Each path below is one point turned by a fixed rotation once a step. After each direction that follows a path, write how fast that rotation turns it, in deg/step (0 if it stays still).
Each turn is a multiple of 5 degrees from 10 to 175, or 0.
Each row of a path follows its step; steps can be skipped.
Path 1:
step 3: [ 31  -7 -21  11  -2   6 -14  15   9  -1  -4  11  -7   0  -3  -9  -6  -2
 -24  16   1  13  -3   0   5  -6 -18   9   0  23  -8 -28  12  16   5  14
   9 -11 -11  15 -21  13 -11   9  -4 -22   1  24  14   7   1 -12 -17   6
 -18  -2  -8   6 -17   6   2 -10  -6  -1 -17   8  -3  24  -7   9 -27   6
   3   0]
step 6: [ -6   1 -11   8  -6   4   6  19  27 -17 -27  16  16  15 -11  -3  12   1
 -11 -23 -12   8   3  10  -3   2 -19 -12   0  12 -12 -11   1   8 -25   4
 -19   9   3  23  -7 -11  -7  11   2   1  25   2   1 -25   3  -1  -5  11
 -14  -9   7 -12  14 -16  -4  13  18 -16  -6 -25  11  -6  -6   4 -14 -14
  -1  -5]
step 7: [ 17  -6  -9 -10   1 -23 -16   9  -5  -8 -20  13   0   7   4 -22 -10   3
 -31  -6  16   2  -7  -5  -7  -5 -16 -21   3  -3 -19   5  13  -2  -2  19
  -9  -9  15  20  -7  -2   4  15  -6 -10 -11  17  -9 -16  19 -24  18  -8
   7   0   0  11  -8 -20   9  29   6   0   2  15 -21   4  -3   9 -15 -15
   6   8]
step 9: [ 12  -2 -17   6  -5   5  -9  -4  13  -1 -11   6   3 -29 -14  11  -3  13
 -30  10  -3  11  13 -17  13   5  -8 -10 -30  20 -20  16  22  -6   5   8
  -3   5  12   8  -7  15   7  11   5  -5  -4  19  12  -2  -7  -5   3   0
  -7   1   0   0  -5 -10  10  25  -2  25  25  -3   2  12  13   7  -2 -27
  15  -5]
step 10: [  5 -14 -32   4   9  12  10  -1  -1  -5 -15   9  18  -6  16  -1  -8 -19
 -32  -8   2  -4  28 -14  12 -10 -12   7  -4  -4  15  -8  -1  11  15  24
  -9   6 -20  16  -4  -6 -28  10  -2 -12   7  -1  10 -17   3   3  -9 -12
 -22   0  16 -12 -14  -8 -16   4   4   9   2   4  22 -14   5  -1  -4 -13
   8   5]
step 15: [ -2  11   0  13 -23   9   2  25   1 -26 -18  -7  38   4   4 -20  -6   7
 -12  -8 -19  15  -8  -4  -1  -5 -20   6  -6  -1 -36  15  13  -8   6  -7
  -9  -9  -4  19   4  -7  -4  14 -23  -3  -4  -1   6  10  -9 -26  -2   2
   0   2   5   7   4 -18   7  10 -24  12  12  17  -8  -1   6  -2  -4   5
   0  -6]
step 17: [ -2  -8 -27  12  15   5   1  21  -2  -7  -4  10  13  -3   4 -22 -19  -3
  -7  11   6   1   0 -14  15  16 -37   1 -21  12 -34  -5   2   2  27  -2
  22  -1  19   9  -4  -1 -11   5  -3   3 -11   0  28  -7  -7   2  -1  -5
 -10   4  21  17  20  -7  -7  10  -2  10  -7   4   7   0   1  13  13   2
  -7   1]
step 18: [ 10 -23 -17   6   9  20  25  15   3  -9  26   9  23 -25  12   4   1   3
 -18  -6  -6  26 -17 -30  -8 -15  -7   4  12  19  -9 -11   9   6   4  17
   1   8   1  20   0  -7  14  16   3 -11   9   5   6  -6  -1  14 -16  -8
   2  -8   6   9 -16  -1   3 -13  17  -9   4  17   8  10  -7  14   1 -15
   0   0]
step 25: [  8   4 -22  14  -1  -8  14   3  20 -14 -33  28  25  -1 -15   1   0   5
 -16 -14  -2  -5   6 -20   7  -8  -6 -17 -15  26 -22  -8  17 -13  -1  12
   1   1  -3  10  -2 -29  -1   5  14   4   5   4   3 -11  -3   4   4  -5
  -5  -9  -2 -10   7 -17  -6  11  19   1 -11 -12  11  15   6  13  -7 -21
 -12   3]
Speeds:
[ 3 -5  1  0  7  4 -2 -2  1  1  5 -2 -4  4 -3 -1  0 -1 -1  3  2  0  0 -4
 -1  2 -2 -6  2  7  0 -3  4 -3  4 -2  1  0  1 -4 -6  0  1 -5 -1  6  0 -3
  3  0 -3  3 -1  0  2  1  3  3  1  1  7 -2 -3 -1  0  2 -2  1  0 -1  3 -7
  5 -2]
80
[  1   1 -10   1  -4  -2   1  -3   3   0  -2   0   1   3  -2  -2   3   0
   6   1  -1   4  -8   4  -3   0   1   1   0  -1  -1  -5   1  -3  -1   0
  -3  -2  -2  -7  -6  -3  -3  -1  -1   0   0   3  -3   3   6  -3  -1  -2
   0   2   0  -2   2   1   1  -2  -7  -4   1  -3  -1  -3  -1   0   0   1
   2  -3]
40
[ 2  4 -3 -1  2  0 -3  2 -1  4  2 -4  1  1  4 -1  3  0  3  1  2 -2  2  3
 -4  2 -5  0 -2 -1  1 -5 -2 -3 -5  1 -2  4  9  4 -3 -5 -1  6  4  3 -1  0
  0 -6 -2 -3 -2 -1 -2 -1  6 -3  0  2  1 -1  1  0  1  2 -5  0 -1 -5  4  2
 -5  0]
70
[-1 -4 -3 -3  0 -2 -5  1 -3  3  0  2 -5  2 -1 -2  4 -5 -3  3  6 -2  0  4
  4  0 -5 -3  5 -3  0  1 -3  6  2  1  3  4  1  2  0  0 -8 -4 -5 -3  1  4
  2  0  4  1  3 -4 -1  0  0  0  2  2  0  3  4  0  1  1  0 -6 -1  1  1  2
 -1 -3]
110
[ 6  1  0  4 -2 -9  2  1 -1  3  0 -2 -3 -1 -1  2  0 -7 -1  2 -1  2 -5 -1
  3  3 -1  2  3  1  3 -3  3 -2  1  0  4  4  0  2  4 -4  8  0 -1  2 -3 -1
 -7  3 -3 -3 -3 -3 -2  2  0 -1 -2 -2  2  5  5 -1  5 -2  2  0  2  3  0 -2
  2 -3]
160
[ 1  1  4  1  7  0 -6  5 -2 -5  0  2 -2  6  3  5 -1 -2  0 -1 -2  5 -3  1
 -3  3  8  2  4  0 -2  2 -1  0 -2 -1 -3 -1  2 -4  2  0 -4  0 -7  2 -1  0
  0 -1  1 -2 -2  8 -3  0  2 -4  1  1 -1  5  2 -1  2  1  1  2 -3 -3 -4 -1
 -1 -2]
45
[ 0 -2  5  3 -2 -3  5 -3 -2  1 -5  6  0  3 -2  5  2  0 -1 -3 -2  3 -3  0
  3 -1 -2 -1 -2 -2  3 -3 -4  5  0  2  0 -2 -3  1  3  0 -2  2  4  6  4 -6
  3 -3  3  1 -9 -1  4 -1  3 -2  4  1  0 -3 -1  1  3  2 -1 -5  0 -2  3 -5
 -3  2]
175
[-3 -2  2  3  1  2  4  3 -3  3  3  3  1  4  1  0 -3  2  3  1  0 -1 -1 -5
  3  1  0  0 -1 -6 -2  1  0 -2 -4 -1  3  0 -4  0 -3 -2 -3  3 -4 -1  0  3
 -2  1 -7  1  6  0 -3  3  1 -8 -6 -2 -3  0 -4  3  7  0 -4 -4  4  1  5 -3
  3  0]
20
Path 2:
step 0: [-13   0  14  18  11 -12  -3  -1 -17  11   3  18  -2  -1 -16  15   4 -10
  24  12  -4 -24 -10  -3  -6   3  -1  -1 -15  10  16   1   3  -5 -15  -6
 -20   8  27 -18 -17  11  14   5 -25  -1 -22  -7  -5 -14   3   8 -14  15
  15   8  12  -1  -3   6   8 -20 -22   5   7 -20  -7 -20 -11  16  24  -3
 -10  32]
step 11: [-21   7  -7 -12  12  -9  12  -8 -33 -19   3  13  -1 -12  -9   7  -9 -18
 -23  -9  -7 -36  -5  14  -8  -3  22  -6  -9   4   1  -6   1  -5   2   7
 -12 -10   8   5 -14  15  12   0   3   4 -13 -23 -16 -16  22  24  -1  15
   3  -1 -22   3   8   9  15   8 -28  -8  20 -16  -9   6   7  -2  -6   2
  21   5]
step 12: [ 34  -5  17   8   9  11 -10  -7 -14 -11  27   3  -7  -1  -9   2  14   3
  19  14   5 -24  -7   8  15   8   4 -12  -4   9  -1  15 -20 -28 -16 -17
 -22  -2   9  -3  -5   0  11   1 -20  -9 -14  -3  -8  -9  17  21 -13  12
  -1  -7  13  10  -4  -5  -1  -3  14  -6   2   1 -25 -18 -19  12  -6   5
  15  31]
step 16: [  5  -7   3  16  14  -1  23  11  14  -7  39  -6   5   8 -11 -24 -23   4
   7  -1  24 -18   0  -2  -1   6  10 -20 -25  15  -4 -15   9   5   9 -14
  -6   5   4   8 -15  13  -3  -9 -20 -13 -12 -17  12 -19  -3  20   9  19
  -4 -10 -18   1 -24  15  -6 -14   1   4  -6   0 -12   3 -19   3  12  10
  22   2]
step 17: [  8 -18  -4  -1  -1  12   8 -10 -11 -11  10  25 -19  18 -17  -6  17  -2
   4   9   0   3   7  -6   3  10 -12 -18   9  17  -5 -16  -9  -2  -3   7
 -26  17  11  24  13  21 -25 -10  -1  -8 -18 -19 -18 -10  12 -12   3  11
   4  15   3  -5 -19  -6  13  13 -19 -34   2 -11 -14  13 -19 -12  -1 -20
  -5  -5]
step 19: [ -6  11  12  14  -4 -13  -3  21 -20 -12  -6  21 -16  12  -5  15   9  -8
  11   6   9 -14  10   6  12 -11 -11   3 -28  19  15 -12  -3  10   5  17
 -12  -4  14 -26 -38  17 -13   4  -5 -13  -5  12  -9   0  29  -3   3   2
  -2   0   8  -9   5  19  25 -10 -13 -12  26  -1  -8   3 -13   2  15   8
   7   4]
step 20: [  1  -3   7  34  -3  10  12   9 -15 -24  20   2   6   0   2   1  -5  -9
  13  13   5  -5  19  17   2   9  -9  -4 -20 -12  13  -9  14 -13 -20 -12
  -7   1  19 -13   8  13   9 -35   7  -3   1 -31  -3   5  33   6 -13   5
  15 -10  -9  13  -9  -8 -19 -11   5  -7   2  -3   9  13   8  23   2 -10
  22   5]
step 24: [  5   2   4  25   0 -25  -2  -4  -5 -23   9   1 -13  -4   3  -7  20   6
  -9   2   1 -15  25   1  -5   8   6 -11  -1   5 -15 -11 -26 -28  -4 -17
  -9 -14  12  -8 -11  19  -1   5 -12 -31  -4  -3   5   3  14  31   2  -5
  15 -13  -9   2  -4  17 -26  -3  -4 -15  -3  -5 -26   3 -15  10 -28  -3
  10   7]
step 26: [ -3  23  10  14  -3  10  22   9  19   5   5   5 -13  -2  -9  21  13 -11
   9   4   3   8   1   8 -15  31  13 -31  -8  -6   0 -12  12  -5  15  -3
 -12   4  22  24 -13   2 -12  -1  -8  -5  -4   5   5   0  17  10   1  11
   5 -30  -7  14 -10  -3  -5  -6 -32   5  13  26 -23  23   2 -12   7  -1
  -3  12]
Speeds:
[-1  0 -3  2 -1  2 -1  0 -1 -1  3 -2  0 -2 -2  0  4  0 -5  1  1 -1 -3 -3
 -1  2  1  5  1  9 -1  1  1  0  1 -2 -2  2  5 -4 -7 -5  5 -1 -3 -6  1  1
 -1  0 -6 -2 -2 -4 -4  1  0 -4 -4 -2 -3  1  3  0 -2  1  0 -3  2  5 -5  3
 -7  4]
120
[-1  0 -3  3 -3  0  0 -1 -4  0  2  3 -4  2 -5 -2 -5  2  3  1  2 -3  5  2
  6  2 -5  5  0  0 10  5  3  5 -1  4  2  1  1  4  2 -3  2  0 -2  2 -1  2
 -5  4 -1  0 -2 -2 -1 -3 -3 -2  3  2  2 -1 -5  0 -2 -3 -1  1  6  2 -2 -1
  2  1]
35
[-2 -3 -2 -3 -3 -4 -1  6  2  2 -1  2  0  3 -2  1  2  1  0 -3 -1 -3 -1 -7
  1  4  8  1 -1 -2  2 -6  4 -1 -3  1  4 -2  0 -2  2  4 -2 -2 -4  0 -1  0
 -2  1 -4  7  0  2 -1  2 -4  3  2  2  0 -4 -5  5 -1  3  0  2  0  0 -2  7
 -5  1]
140
[-4 -3 -3  2  3  0 -4 -2 -1  3  2 -2  4  2 -4 -2  3  0  4  6  1  1 -4 -4
  0  0  3  0  0 -5  2 -1 -3  2  3 -4  0  2  5  4 -1  1 -5  3  3  4  3  5
  0 -3 -3 -2 -2 -8  3 -1  0  5  4  1  3  1 -1 -4  1  0 -1  0 -1  4  4 -3
 -4  1]
80
[-1 -2 -2 -1  1 -4  7  3 -2  6  0  1  6  0 -1 -1  2  0  0  2  2 -1  0  0
  0  0 -4  5 -3 -3 -4  3  2  2  8  2 -1 -5  1 -1 -1 -2  0  2  1 -2 -1 -7
  6  2 -2  3  3  1  2 -1  5 -3  5  1 -1 -4 -2 -3 -4  2 -3  1 -2 -4 -4 -2
 -1  6]
135
[ 0 -2  2  3  1 -2  2  5  2 -2  2 -2  5  0 -5  6 -3 -1  2 -4 -1  2 -3  3
 -3  2 -1  1 -1  8  6 -1 -4  0 -2  5  3 -2 -1  2 -2  2  1 -1  5  1  0  1
 -2  0 -5 -3  6  4  0 -1 -1  2 -1 -2  1  2  1  0 -3  4  1  7 -4  4  4 -7
  0  3]
115
